In the data rows, 128 means zero.
Here are some points:
[ 76 228  80 105 161  91 126 103 125 141 125 153 106 143  91]
[ 91 146  51 102 154 124 156 122 100 119 110 190 108 159 106]
[124 118 103 134 133 162 127  95 106 108 133 161 128 173  82]
[104 110 169 168  85 112 137 180 147 140 143  87  75  98 129]
[123 176  82 103 130 141 146 120  90  91 137 123  99 124 134]
[132 107 156 180  71 113 137 166 137 148 118 116 110 146 174]
[154 149 192 134  73 122 110  89 166 104 122 155 173 117 107]
[162 115 138 177 125 127 113  99 174 149  83 183 191 111 103]
[156 164 134 140 128 114 107  84 191 149 132 170 160 134 111]
[ 86  78  28  68 156 128 127 131 151 127 119  84 175 135 167]
[ 89 122  73  80 172 118 118 156 131 121 123  90 118 116  95]
[ 90 155  54  72 162 161 134 142 123 106 159 113 122 108  97]
[113 129 103  94 121 124 134 107 128 103 127 150  73 179 117]
[139 151 106 140 146  82 133 129 115 122 142 142 158 127 123]
[111 115  79  90 137  97 121 171 120 124 135 146 122 167 112]
[161 120 193 198  56 135 126 177 166 145  99  88 101 155 148]
[ 96  92 164 130 109 180  91 146 117 171 114  93 172 113 139]
[115  96 166 130 108 123  73 104 146 177 163 110 203 107 162]
[ 89 187  94 126 108  88 147 136  32  68 135 102  94 157 131]
[108 123 124 107  99 109 138 131 135 101 137 153  79 129 147]
[164 136   0 103 212  67 157 131 129 111  98 148 196 135 114]
Then 12 other points, each followed by its number:
[108 116 219  97  86 152  96 145 122 133 116 123  83 127 181] 0
[206 103 110 105 155 143  97  83 170 143 125 118 174 124 134] 1
[151 103 194 173 105 121 121 120 147 108 104 116  98 110 187] 2
[115 117 155 106 156 128 147  70 174 173 130 126 149  91 119] 3
[142  98 180 173 143 159 130 167 120 152 147 112 143 112 169] 4
[110 127 100 123 133 106 112  87 130 136 108 165 108 124 132] 5
[121 118  84  65 118 126 151 197 145 163 159  33 144 125 173] 6
[ 86 162 127 105 151 106 148 119  69  80 147 117 134 141 107] 7
[138 154 110 132 192 108 149 117 121 123  96 152 122 141 150] 8
[151 117 106 130 139  96 137 141  86 100 101 117  93 126 120] 9
[155  96 185 155  91 174 103 158 106 103 110  93 114 118 153] 10
[154  97 182 150  99 131 130 173 132 128 118 120  96 141 153] 11
Which two of these numbered points are nearest to each point below, ignoring the 3 directions in which the first points spread most? Their numbers follow each, nearest first.
[147 111  75  60 157 173 111 151 151 136 107  78 146 137 155] > 1 11
[133 138 198 110 120 132 129 142  77  96 155 100 133 100 145] > 7 10
[118  64 180 117 129 167  88  90 166 191 141 118 187  77 122] > 3 5
[137 162  77 105 150 127 133 107 122  85 141 149  74 148 108] > 1 11
[145 133  65 172 140  86 122 140 107 142 134 154  90 132  78] > 9 11
[182 144 150 170 137 130 120 102 164 122 113 152 146  74 149] > 2 8
[ 51 155 110 134 133 129 138 121  97 101 113 169 151 137  86] > 7 5
Now 12 new points, numbered from 0 again:
[165 121 190 104 137 122  79  73 155 156 134 139 199 113 138] 0
[143 102 202 142 102  96 139 109 112 141 112 131 123 131 156] 1
[111 141 106 136 131 104 113 131  72 122 170 115 137 167 118] 2
[ 91 147  53  89 148 125 119 119 132 109 137 165 103 135 126] 3
[126 145 205 162  91 175 127 212 119 119 124  92 100 119 118] 4
[ 61 133  43 128 180  87 138 137 111  79 113 149  99 159  94] 5
[ 48 241  60 150 166 134 101  78  98  89 152 190 173 132  40] 6
[ 98 176  72 104 141  92 173 152  81 139 148 161 144 139 126] 7
[136 127 146 202 111  97 149  93 138 142  64 165 150 131 110] 8
[110 165  68 116 106 114 151 164 117 126 151 150  67 151  78] 9
[160 111 199 161  77 131 137 149 106 191 142 137  97 130 136] 10
[140  78 239 155  54 167  98 178 169 152 157  87  96 117 127] 11
Which two of these numbered points are nearest to each point below, ignoring the 3 directions in which the first points spread most? Their numbers follow each, nearest first.
[148 131 194 123 135 156 112  92 158 157 133 124 209 139 149] > 0 1
[209 131 193 164  87 105 146  82 178 147 109 191 177 103 112] > 1 10
[103  70 157 166 106 118  84 185 118  98 141  91 117 115 139] > 5 2
[143  93 152 163 124 149 126  58 121 129 100 124 210 102 139] > 1 8
[173 156 107 106 156 144 173 119  99 147 137 142 127 132 117] > 10 1
[103 127  58 157 171 125 147 112 129 132 131 170 131 144 109] > 5 8
[ 73 146 106 106 196 138  98 121  97 174 184 130 165 142 156] > 2 0
